Here are some points:
 10   2  10 -30  -8  11  16 -28 -13  -5   9   6 -52 -40 -14  10 -16 -10 -18 -51  19  -4  21 -15
-30 -19 -30  12 -45 -25  -6 -50 -12  13   3   3   9   6   3  15  23  31 -17 -30 -54 -29  -2 -39
 11 -51   4  -1  41  31 -26  10 -51   5 -54  13  55  51   2 -14   1   2  29  87  81  20 -14  42
 54 -20  83   1  97  92  10 127  38 -36 -24  47  28  80  18 -30  -2  25  72 103 127  56  41 127
 27  13   8   4   8  28   9  11   4  -8   0   3 -18 -13   1   0  -4   0 -10 -18  26  16  13  20
-2 -1  4  2  9 -4 -3 14  3  2  0  1  6 -1  5  1  2 -1 12 16 -3 10  1 14
-106  -14  -80  -34 -112 -111  -15 -127  -35   17   -7  -12   24   11  -36   -3    7   37  -40  -68 -127  -69  -43 -104
 4  2  4  1 21 20  1 28 23  2 -1  1 11  4 11 -9  6 11 18 49 20  3 -1 46
22  5 18  1 24 17  3 18 21 -5  8 16  2 -7 18 13 14  9 23 28 29 38 19 41
 14   4  -5 -17  -5   8   4  -8  -5  -6   1  -4 -31 -40  -4 -12 -13  -9 -23 -26   0   6  -1  -8
  1  34 -19 -27 -30 -28   9 -53 -20 -10  28 -11 -48 -35 -10  12 -21 -16 -42 -72 -14 -30  -2 -87
 38  14  22  -5  26  39  10  21  -7  -3   3  10 -17 -10   1   5  -8 -13  -3 -11  75   9  12  -6
-18 -24  -6 -24  -7  -9 -14 -30 -28  -4 -15   2  10  12   2  -9   2   4  -3   5  13 -14   2 -34
-45 -15 -66  -5 -10 -62 -32 -48  -6 -35  -7 -44  18 -32  20 -10  -3   1 -17  59 -91  -5 -26 -12
 -19   27  -27  -40  -76  -22   22  -31  -50   18   46   -7  -60  -72    3   -7  -16    8  -27 -108  -57  -70  -15 -104
  5  -1   5 -10   0   4  -1  10  -5   5   0   2  -4 -16  -1  -1  -1  -2   0  -1  15   0   3  -4
 -8 -18 -18   5  -4 -11  -7 -18 -11  -3  -6   0  -7  -1  -8   8   5  -4   2 -12  -9  -1   1  -5
 -1  28 -37 -23 -27  -8  -4   2  17 -14  16  -4 -33  -2   4   5  -6 -24  16 -54 -29 -40 -17 -11
 21   1  14  -7  12  12   8 -17  -2  -9   2 -17 -38 -55   1 -27 -22 -25 -28 -17  17  15 -12 -20
  9   4  -7  -9  -9  20   0 -25   6   1  -2  -3 -19   6   8 -13   0  -1 -17 -19  13 -11  -4  -6
  -2   26   -1  -29  -69  -24   24  -52    4    7   33  -18  -70  -42  -37   13  -30    9  -89 -120  -74  -20    9 -100
-18 -29  10  18  47   4 -20  26   1  -2 -37  -1  60  64   1  -8  18 -11  55 108  32  19  -4  82
-15   3  -6   3 -13 -25  -1 -16   3   5   3 -10  -1  -2   3  -6   4  -3  -2  -3 -39   4 -11 -14
Then 10 other points, each followed by its number:
-104  -26  -82  -32  -94  -97  -49 -127  -74  -23  -30  -37   16   31  -20   -1  -19    5  -51  -40 -114  -96  -32  -97 0
49 36 34 44 35  5 10 88 42 21 23 11 15 32 20 50 26 14  9  9 55 46 26 -6 1
  3  -2  -5 -20  25   7 -21 -10 -10 -20 -11 -11  -4  15  15   5  11 -26   3  37  63   3  19 -11 2
 -8 -43  26 -20  25 -15  -8   1 -13   6 -38  -2  17  39  -1 -33  -8   6  22  38  21  35  -5  17 3
 26 -21  34  18  77  64 -19  63  31  -7 -44   3  45  68   8 -20  -4 -16  33 117  95  37  12 112 4
  55   37   84  -25   -1   50   63   88  -23   10   40   -7  -75  -90   -9  -14  -36  -40  -34 -104   66  -22   25  -99 5
-28 -60 -30   7  -2 -15 -28 -56 -59 -18 -44  -5  34  50   7 -13  18   3  24  46   6 -19  -3   6 6
  25   31   -4  -25  -15   22   41  -47  -29   -2   39   -2  -79  -54  -24    4  -26  -36  -23 -108   35  -48   -8  -93 7
-57 -22 -66  26 -45 -53 -40 -99   0   7 -34  -5  56  58 -10  19  33  40 -20  10 -77 -11  -7  14 8
-54 -27 -89 -23 -36 -73 -22 -88  -7  10 -22 -24   1  20 -44   4  -6   7 -31 -44 -62 -52 -41 -59 9
Which of these numbered points is nearest to each point below by angle, seen from the average point of the first points? Its number follows each.
 -9 -12 -25   1   8  11 -38 -25 -40 -10 -45 -27  33 111   5 -17  -8 -14   3  32  16  -6 -11   5 > 6
  0   5 -11   1 -29 -24  -5  -2   9   9   7  -7  -8  -4   5  12  10  -1 -12 -37 -31  -3   2 -31 > 9
-17 -42  -9  -8  -3 -28 -23  -9 -17  -2 -30  -4  33   0   0   2  -8   7   0  31 -15   5 -12   7 > 6
 13   9  23  -7  -4   3  14  34  -5   6  15   0 -22 -36  -3  -3  -9 -12   0 -28  -2   5  -3 -24 > 5
-17 -22   1  -5  -2 -22  -9   4   2   7  -8  -3  15  20  -6 -11   7  -4  17  28 -17   1  -1  -2 > 3
  5  16  19   6   6   7  14  30  17   7  16   7  -2 -13   0   7   6   1  17  -4   3   0   0   7 > 1
-11  -9  -6   2  -1 -16  -8   8   2  -6  -4 -10   1 -16  -2  -5  -3  -2  -3   7 -21   5  -7   3 > 3
 19   0  16   8  30  28  -1  22  19   3 -12  14   7  19   0  -7  11  -3  14  22  55  23  11  52 > 4
-28 -31 -17 -30 -11 -18 -14 -14 -32 -16 -19 -13  -5 -16  -6 -14 -12 -11  -8   0 -15 -31  -6 -21 > 0
 -2   0 -22   0 -13 -12   0 -51 -15 -10   4  -4 -19  -9   0  10   3  -8  -7 -31  -8 -10  -2 -30 > 9
 -2  -8 -21  25  -9   2 -21 -18 -28   5 -10  -1  34  33  -1  24  15  21 -18  14  10  -4   6   0 > 6
 34  26  14   7  -3  14  29  40   8   1  36   4 -48 -52  -1   4 -11  -8 -10 -63  -2   7   6 -30 > 5
-13   0  -2  -2  -6  -4  -2  -9 -11 -14  -1  -2  -2  -2  -5   0  -5  -1  -3  -1 -11 -12   7   1 > 6
 40  43  52 -15 -14  14  43  31  33  20  46   1 -53 -63  18 -14 -15  -4 -14 -48  -3  13   3 -44 > 5
 10  23  19  42   3  -2  11  22  25  23   7  -6  15  32   3  21  17 -11  12  -6   4   8  10   1 > 1
-69 -23 -59  35 -41 -67 -44 -66   7  -1 -21   7  82  87 -13  51  33  46 -11  25 -89 -19   1  28 > 8
-13 -10 -12   2 -18 -23   0 -22 -11  -3   5   0 -10 -20  -8   4   2  -2  -3 -27 -39  -1  -9 -24 > 9
-15  -9 -21   8 -13 -16  -5 -18   3   8  -8  -3  13   6  -5   2   7   9   0   1 -33  -3 -12   3 > 8
 49 -33  43  35  99  47  -9 116  53  16 -15  27  54  62  22  -4  33   6  97 127 101  74  13 127 > 4
  0  12 -16 -29 -26   2  17 -46 -13 -20  36   0 -82 -84  -6 -12 -22 -10 -46 -73 -29 -18  10 -41 > 7
 -4  -2   8  -1  22  11 -11  24  18  -2  -8  -8  12   5   3  -8 -11   3   4  44   9  13   0  55 > 4
